In the rows, zero is written as 128.
Rotation paths and how fast each direction turns (degrees each step):
Each turn is a multiple of 5 degrees from 10 to 175, or 0.
Each row of a path follows its step; steps can be skipped.
Path 1:
step 0: [126 129 129 132 133 120 123 132 127 126 122 130 113 125 133 121 124 129
 129 129 123 117 135 125 115 131 130 130 127 123 118]
step 1: [127 133 123 122 139 121 136 125 126 123 127 135 125 130 123 136 123 138
 124 139 130 120 127 135 131 131 128 127 123 133 135]
step 2: [121 120 125 124 131 125 126 130 125 138 118 132 132 135 138 125 116 129
 134 132 130 129 122 131 128 128 130 140 136 128 127]
step 3: [125 132 129 135 128 116 125 128 132 124 129 129 121 135 135 120 122 135
 114 127 126 122 127 123 125 125 136 126 125 120 123]
step 4: [124 125 117 120 130 120 133 123 129 116 125 129 125 127 135 138 123 136
 134 128 129 129 132 135 129 125 129 130 115 131 130]
step 5: [126 132 130 127 126 129 134 134 124 138 122 126 122 137 135 128 119 132
 131 130 136 126 134 127 125 138 127 141 131 131 120]
step 6: [129 133 129 140 136 120 129 128 123 122 122 138 117 126 129 121 121 134
 128 125 128 116 121 131 126 125 130 125 128 123 127]
step 7: [125 119 128 122 136 123 134 122 130 123 129 129 128 134 133 140 118 138
 126 137 124 130 126 132 120 128 128 132 129 131 138]
step 8: [124 131 123 123 120 118 124 136 129 136 128 133 124 137 137 122 117 126
 130 136 133 129 127 127 127 126 122 134 129 122 121]
step 9: [129 127 131 123 132 122 132 127 127 113 122 130 121 133 126 119 120 137
 121 121 131 123 125 128 131 129 137 126 121 127 121]
Directions:
[127 126 131 129 124 128 127 128 124 130 128 128 128 127 130 125 127 128
 127 129 131 126 130 129 127 129 129 125 130 124 125] : 125
[128 127 129 132 128 129 126 127 127 125 126 126 125 126 126 128 127 129
 127 129 124 129 124 124 129 129 129 126 126 126 124] : 120
[131 131 129 127 128 125 125 129 128 131 127 128 131 130 130 131 127 126
 130 126 128 128 125 127 126 131 128 129 129 128 124] : 125
Path 2:
step 0: [128 125 137 127 127 124 133 131 134 128 126 131 129 127 133 131 136 141
 127 139 139 124 123 133 125 129 133 126 123 128 141]
step 1: [130 121 134 130 129 119 129 129 115 131 121 120 127 135 134 122 122 122
 138 128 125 129 118 136 128 131 130 136 127 127 128]
step 2: [129 131 132 115 129 122 126 131 124 132 132 125 141 132 119 136 125 135
 130 124 128 121 129 132 129 123 118 124 124 122 124]
step 3: [125 132 138 127 130 126 122 139 137 137 121 128 128 120 130 127 124 135
 127 129 129 132 134 130 128 140 135 134 130 121 124]
step 4: [119 124 137 137 129 129 132 120 126 129 126 117 128 130 127 135 131 129
 131 129 129 114 125 130 132 135 137 120 121 132 127]
step 5: [124 136 130 118 121 125 135 128 123 130 130 132 126 125 129 122 122 129
 138 132 121 116 127 131 130 127 124 141 124 128 136]
step 6: [141 128 134 129 125 131 128 135 133 131 126 121 142 136 127 120 130 136
 125 121 126 121 125 126 129 132 128 129 133 123 134]
step 7: [133 129 128 128 135 122 134 122 132 134 120 133 136 120 130 131 118 125
 132 126 138 128 125 134 131 139 130 123 119 125 128]
step 8: [126 127 136 130 124 124 126 128 117 132 126 137 135 134 123 133 140 129
 135 139 127 125 134 134 134 128 139 132 126 124 129]
step 9: [129 129 142 129 129 123 124 129 126 130 132 121 126 122 128 135 121 133
 131 127 127 126 118 132 118 126 125 131 133 123 142]
Directions:
[126 126 129 127 128 128 132 126 126 127 129 126 128 129 131 125 131 128
 129 124 129 127 129 129 125 127 124 131 129 125 129] : 85
Path 3:
step 0: [132 132 131 123 118 123 132 130 134 129 132 122 126 125 124 134 133 121
 128 124 128 124 124 135 125 125 121 130 132 126 119]
step 1: [137 122 130 123 125 129 133 131 135 127 137 125 127 127 124 128 128 127
 125 129 124 121 127 140 126 129 121 128 135 130 124]
step 2: [138 122 129 128 136 128 133 132 131 125 136 132 121 128 127 128 124 128
 125 125 125 122 127 139 128 129 126 123 128 136 133]
step 3: [135 134 130 131 137 124 132 131 130 126 132 132 118 128 132 132 129 126
 124 123 133 129 125 130 131 128 127 122 128 138 137]
step 4: [129 139 128 128 130 127 127 134 130 132 133 127 124 124 133 132 133 125
 122 126 140 132 125 126 136 130 122 127 132 135 131]
step 5: [126 131 127 124 126 136 127 138 133 134 137 126 129 119 130 131 129 123
 126 124 137 124 131 125 137 129 124 130 130 130 122]
step 6: [124 125 130 126 126 136 132 135 135 124 141 126 129 123 129 131 127 123
 133 122 128 117 130 126 132 122 130 129 127 127 125]
step 7: [124 134 131 130 130 128 134 129 133 121 144 126 126 132 130 129 130 126
 132 125 124 119 124 134 127 123 132 126 129 122 131]
step 8: [129 139 130 127 133 122 133 128 132 130 136 127 123 134 131 126 129 128
 125 128 128 122 126 138 129 131 132 123 134 120 126]
step 9: [134 130 128 127 131 121 135 130 134 135 130 125 118 126 129 126 127 129
 121 133 134 121 132 132 134 135 132 122 135 125 124]
Directions:
[129 127 127 125 128 131 129 132 128 127 129 125 128 125 126 129 124 129
 130 133 128 131 129 128 127 126 129 126 130 129 126] : 80
[129 123 129 129 130 128 130 129 127 128 126 130 125 125 129 129 129 125
 129 128 126 125 130 127 130 126 131 128 124 127 130] : 95
[130 129 130 128 130 126 129 125 128 131 128 128 126 125 127 127 125 129
 131 128 128 130 131 128 129 132 127 128 130 129 133] : 55
Path 4:
step 0: [125 128 128 131 137 114 128 127 134 140 130 138 128 124 125 135 134 124
 125 128 126 128 124 133 126 122 132 125 120 130 120]
step 1: [133 130 120 128 131 124 134 127 135 135 126 126 122 126 130 126 133 133
 142 134 136 127 130 130 120 128 125 132 121 132 117]
step 2: [124 139 131 125 133 132 123 138 129 124 132 129 129 128 130 123 126 134
 138 130 131 130 129 125 119 130 142 129 121 124 120]
step 3: [133 133 137 129 122 129 121 119 131 131 127 133 137 129 124 123 131 132
 134 124 125 126 136 131 122 124 137 125 117 127 134]
step 4: [132 125 128 128 121 126 126 128 122 131 133 130 137 119 124 136 125 129
 134 131 139 118 126 139 120 124 132 127 129 130 133]
step 5: [125 129 121 139 131 128 119 132 120 136 126 133 134 132 133 138 130 135
 124 131 135 132 133 138 123 127 129 124 130 126 122]
step 6: [128 122 118 137 131 121 134 131 134 132 125 133 128 132 118 135 129 131
 131 125 121 130 130 130 123 121 134 127 120 118 123]
step 7: [124 128 118 127 130 124 139 123 133 126 134 125 132 124 132 129 132 139
 142 126 125 126 135 130 121 136 132 131 130 127 124]
step 8: [122 138 122 127 132 132 124 131 129 132 127 138 128 119 130 125 128 133
 134 120 130 130 127 127 126 135 144 126 129 130 135]
step 9: [134 133 130 128 127 133 136 124 130 142 126 130 135 124 126 125 136 125
 120 125 131 124 132 131 118 124 138 122 125 130 133]
Directions:
[128 129 128 129 125 129 130 129 129 122 129 127 130 128 127 128 129 132
 129 129 125 133 127 125 127 127 128 128 126 128 127] : 80
Path 5:
step 0: [127 120 131 129 126 136 125 128 129 132 130 120 122 134 122 112 119 130
 125 128 125 126 132 134 123 133 138 136 124 125 128]
step 1: [132 134 134 124 122 130 121 133 133 134 127 131 128 140 127 127 131 130
 115 129 126 125 129 130 132 125 121 123 126 116 118]
step 2: [123 118 131 128 126 133 125 132 130 121 128 128 117 137 130 133 126 141
 127 124 124 126 126 135 127 115 131 128 131 136 126]
step 3: [129 131 128 120 122 131 137 125 136 139 124 121 127 140 125 130 135 129
 128 129 129 130 126 124 127 131 132 133 122 138 118]
step 4: [129 124 123 121 128 134 129 139 123 122 114 125 124 135 126 130 126 122
 114 126 120 122 126 126 130 129 128 131 129 130 135]
step 5: [118 127 133 117 131 142 119 133 128 128 132 122 132 132 133 130 127 126
 129 123 135 131 133 129 126 135 128 132 131 132 118]
step 6: [133 128 134 132 130 123 127 133 125 123 127 132 128 138 128 142 128 123
 122 135 124 131 132 124 115 126 121 137 124 132 122]
step 7: [121 119 127 127 135 132 125 123 123 134 134 132 130 141 125 131 123 126
 132 126 123 116 129 128 133 131 131 133 123 137 134]
step 8: [129 124 130 135 127 131 121 126 129 130 126 123 126 131 117 125 123 119
 120 136 122 131 123 129 130 140 129 129 124 127 113]
step 9: [128 126 123 129 135 130 114 134 124 134 128 123 131 131 137 133 128 134
 119 128 121 119 129 134 131 120 122 127 120 124 124]
Directions:
[126 125 131 127 128 130 125 127 128 127 126 128 131 126 126 128 128 130
 130 126 127 123 126 127 127 127 129 127 132 130 130] : 140
[132 130 130 129 130 127 126 128 132 132 123 130 129 128 126 128 129 128
 127 129 129 130 128 125 126 129 128 128 129 128 126] : 145
[130 127 124 125 127 129 123 130 129 126 128 129 128 127 129 125 128 128
 129 130 129 127 131 128 127 128 124 128 130 126 125] : 90
Path 6:
step 0: [124 125 127 131 131 127 132 121 135 125 124 123 127 129 128 130 122 127
 140 134 132 120 132 133 126 122 125 125 137 131 132]
step 1: [124 121 130 126 124 125 131 131 130 125 129 122 114 122 134 126 129 126
 133 136 130 126 128 126 129 127 123 130 130 124 137]
step 2: [123 130 123 122 123 124 126 131 128 122 133 126 118 124 134 132 137 129
 118 125 134 125 124 128 127 125 133 132 131 123 127]
step 3: [123 130 120 128 132 130 126 120 130 123 133 132 128 126 127 137 133 136
 131 124 132 125 129 137 124 123 134 126 134 128 124]
step 4: [131 122 124 126 130 135 130 124 127 125 126 128 121 124 125 133 126 133
 145 133 127 128 132 135 130 130 130 126 130 129 133]
step 5: [135 124 129 119 127 125 130 132 124 121 125 120 115 125 130 130 126 127
 130 133 125 132 126 127 134 133 135 133 128 127 129]
step 6: [128 132 128 127 126 121 130 128 125 119 128 124 125 132 133 136 128 131
 116 130 124 131 128 131 125 126 137 132 134 127 121]
step 7: [124 129 126 134 124 130 133 121 127 124 124 133 126 135 127 137 124 132
 128 129 124 123 137 136 125 123 128 122 134 130 125]
step 8: [127 120 131 126 126 127 132 124 130 125 123 128 117 129 128 129 128 128
 134 130 125 123 137 130 138 129 123 119 126 133 134]
step 9: [130 124 131 121 128 121 127 132 130 123 126 120 124 125 134 129 139 129
 120 133 126 125 131 128 136 129 132 127 125 129 135]
Directions:
[128 127 128 129 128 126 129 127 129 129 125 129 127 129 131 129 132 125
 127 132 129 130 123 126 129 129 130 129 125 126 126] : 95
[129 131 129 124 130 127 129 132 132 128 130 128 127 128 130 130 127 131
 124 127 128 126 128 128 129 130 128 132 126 129 127] : 100
[130 128 128 127 125 126 126 127 125 124 129 125 128 129 126 126 129 128
 125 126 131 131 127 126 131 127 128 129 126 127 131] : 100
